In the rows, 100 means zero.
Rows swapped in pairs by one turn or mirror: which row each one swaps with
j725: 95 92 108 84 93 114 108 98 93 81 104 89 120 122 113 109 95 86 124 75 120 75 102 104 94
j793: 91 94 105 83 88 113 101 96 93 82 110 95 127 119 111 104 91 86 126 76 121 79 100 107 96
j538: 90 96 84 118 88 92 71 80 99 106 90 82 87 109 99 105 87 82 92 92 88 82 69 100 71
j171: 95 120 89 84 84 81 108 90 72 107 97 112 116 93 100 105 101 74 92 85 97 65 85 98 116
j239: 92 89 93 135 76 94 104 114 109 90 82 110 96 98 126 80 102 113 118 102 83 91 100 95 82
j957: 89 106 102 109 79 91 109 104 79 106 133 124 77 82 95 74 89 100 102 110 103 86 87 116 83
j572: 86 111 109 120 77 87 104 102 78 103 121 120 84 78 96 72 90 93 101 116 104 81 82 109 80
j297: 80 103 92 87 107 90 105 120 108 108 71 105 85 99 96 92 80 65 105 88 67 106 111 84 108
j927: 111 119 112 120 91 97 113 93 80 110 101 125 82 110 122 66 71 83 99 87 95 96 116 94 80
j252: 88 94 95 119 91 94 72 84 93 109 97 78 92 108 98 94 89 77 90 92 100 84 68 100 64
j247: 81 103 98 92 112 91 100 116 109 104 62 123 84 95 103 96 80 67 102 91 65 103 107 97 105
j213: 99 86 81 111 92 90 81 74 74 108 103 89 94 103 112 112 70 81 100 93 99 81 99 129 90
j991: 95 90 89 119 107 115 79 120 82 72 116 90 84 93 89 81 57 75 108 81 98 112 99 102 109
j19: 93 84 90 118 107 111 79 113 86 76 122 84 81 88 95 88 60 82 117 79 96 107 88 105 113
j970: 91 89 93 126 73 89 103 109 113 93 78 117 93 103 123 78 102 110 120 105 83 87 103 96 80
j304: 80 99 98 90 108 83 104 115 111 107 68 106 85 92 93 98 82 67 110 94 67 104 112 85 110
j88: 98 115 77 78 86 81 109 89 74 108 104 119 108 96 105 103 100 85 87 78 90 68 92 100 114
j215: 94 88 116 86 97 131 90 89 67 85 102 123 125 87 87 105 101 97 100 92 100 100 88 92 90
j290: 90 92 112 78 94 116 106 98 95 84 102 95 126 117 106 108 95 84 124 82 118 78 102 108 94
j728: 84 108 94 103 76 101 64 116 100 114 98 123 98 102 99 121 81 102 117 117 105 101 85 98 116
j658: 86 100 96 79 108 95 96 114 112 101 65 110 84 98 89 89 77 67 106 89 66 102 106 87 109
j578: 89 94 85 112 94 97 71 77 92 102 91 88 92 106 99 106 82 71 92 90 84 80 66 101 71
j14: 105 90 92 122 111 122 82 113 84 78 119 93 89 92 98 82 57 79 111 76 96 106 87 104 113
j483: 103 81 83 105 85 88 90 76 82 106 103 81 95 110 112 120 75 79 110 95 102 80 101 125 97
j63: 105 116 110 111 89 96 114 99 89 106 90 122 86 117 120 58 74 79 99 89 95 96 122 95 81
j383: 120 119 124 116 108 91 111 104 95 114 92 114 85 117 118 91 89 63 115 87 102 77 83 81 108
j513: 74 105 96 95 72 101 66 114 103 116 95 120 97 100 92 115 77 99 121 115 110 96 82 101 112
j458: 88 100 113 117 80 85 105 99 80 99 130 114 84 83 99 72 89 91 98 115 105 93 75 114 81
j71: 127 68 103 98 87 92 81 107 77 98 90 118 88 95 89 118 94 104 113 87 91 59 97 111 103
j417: 96 83 107 120 75 83 110 121 74 107 93 112 93 91 96 106 118 109 115 99 88 111 97 75 111
j714: 126 69 100 95 82 85 78 108 74 92 93 115 97 102 88 113 97 107 116 88 95 66 91 113 103
j673: 74 103 109 106 80 84 103 119 75 111 112 107 105 93 109 120 112 108 110 87 85 108 107 73 108
j42: 103 93 115 98 103 129 86 90 74 84 97 132 124 83 92 102 97 103 98 96 89 95 81 101 91
j726: 79 97 90 89 97 96 89 119 110 106 70 105 85 95 87 94 77 66 97 97 63 111 100 88 102
j604: 94 91 97 128 77 97 105 110 114 92 77 112 96 102 126 82 96 114 116 106 86 90 99 97 75
j211: 83 97 93 113 87 91 72 82 94 112 91 77 92 110 99 108 83 73 92 97 93 83 66 102 73
j891: 92 87 100 123 78 96 104 109 114 92 79 116 89 103 124 80 104 111 123 111 82 86 96 99 76
j737: 89 84 90 119 109 106 85 117 77 80 119 85 87 94 94 89 64 77 109 71 108 110 90 116 108
j217: 85 89 114 113 78 77 112 127 75 109 100 100 95 98 93 108 121 105 117 86 92 111 101 79 106
j590: 96 91 100 111 77 75 106 120 72 113 91 99 103 100 96 114 118 109 114 92 84 109 94 79 115
j713: 112 118 121 117 103 91 116 115 93 113 102 114 77 120 108 84 78 62 121 83 104 90 82 82 102
j400: 99 112 94 83 87 74 111 88 77 106 95 116 117 98 109 102 103 72 88 85 88 73 80 96 117
j826: 91 86 92 119 104 114 78 114 87 76 116 82 85 93 91 80 59 78 113 79 96 108 85 104 116
j973: 80 92 98 84 102 89 97 115 109 107 69 100 76 103 86 98 84 66 106 93 65 102 109 90 104
j861: 95 93 127 97 103 129 90 91 68 80 109 128 114 91 88 91 101 101 106 102 92 99 87 98 84
j36: 102 85 96 116 110 114 89 118 83 71 122 95 82 94 91 89 66 67 115 77 98 103 90 101 121
j939: 121 67 112 105 78 85 72 109 82 90 89 115 89 104 92 114 102 102 115 89 88 63 97 103 102
j994: 91 108 128 88 72 99 83 127 79 110 113 122 106 98 116 85 83 105 102 81 84 92 112 82 75
j695: 93 104 124 94 73 104 87 132 76 116 113 112 103 95 108 86 78 106 94 71 88 91 114 80 76
j807: 98 106 134 92 70 109 76 128 84 111 108 114 113 102 108 87 78 104 99 78 93 91 106 84 81
j736: 93 94 103 83 91 115 104 101 89 85 107 87 126 121 117 103 93 89 123 73 118 78 97 103 99
j254: 81 97 102 87 106 95 95 115 114 98 68 107 82 97 92 91 77 64 110 93 62 102 103 89 117
j760: 114 125 127 113 105 100 114 106 95 107 104 113 79 122 112 86 82 67 120 81 108 83 85 84 102
j629: 104 86 86 97 87 85 94 70 77 115 95 88 92 110 100 123 79 80 102 92 102 80 100 122 89
j434: 96 83 90 119 113 115 83 106 83 75 116 90 94 85 90 81 58 79 112 79 103 105 90 105 107
j378: 117 121 123 119 105 97 109 105 90 104 95 115 79 121 114 78 82 64 113 85 104 80 82 84 107
j443: 96 79 86 117 115 116 83 108 84 77 118 90 83 86 94 88 61 77 114 86 100 106 88 113 107
j746: 83 109 95 109 86 99 71 107 77 66 99 133 87 113 97 77 100 89 107 75 106 77 102 76 118
j924: 109 87 106 101 101 117 94 94 74 79 91 134 111 91 71 92 102 111 103 100 104 95 85 104 92
j916: 86 96 91 87 106 92 92 120 108 99 69 109 82 99 89 105 74 63 108 98 67 103 111 90 114
j879: 93 86 111 111 79 87 108 123 78 115 93 116 98 91 97 112 117 113 119 96 87 110 99 79 114
j227: 83 109 101 103 89 99 69 109 77 67 100 130 88 120 88 79 107 91 103 83 111 85 104 79 111
j727: 103 118 113 105 96 85 116 103 82 116 88 121 82 117 116 65 74 75 102 87 100 92 123 101 89
j949: 93 84 114 94 96 128 85 93 66 82 103 124 121 88 84 99 105 106 96 88 98 99 90 92 90

j746 pairs with -> j513
j879 pairs with -> j949
j443 pairs with -> j297
j213 pairs with -> j727
j728 pairs with -> j227
j807 pairs with -> j939
j578 pairs with -> j713
j254 pairs with -> j826
j714 pairs with -> j994

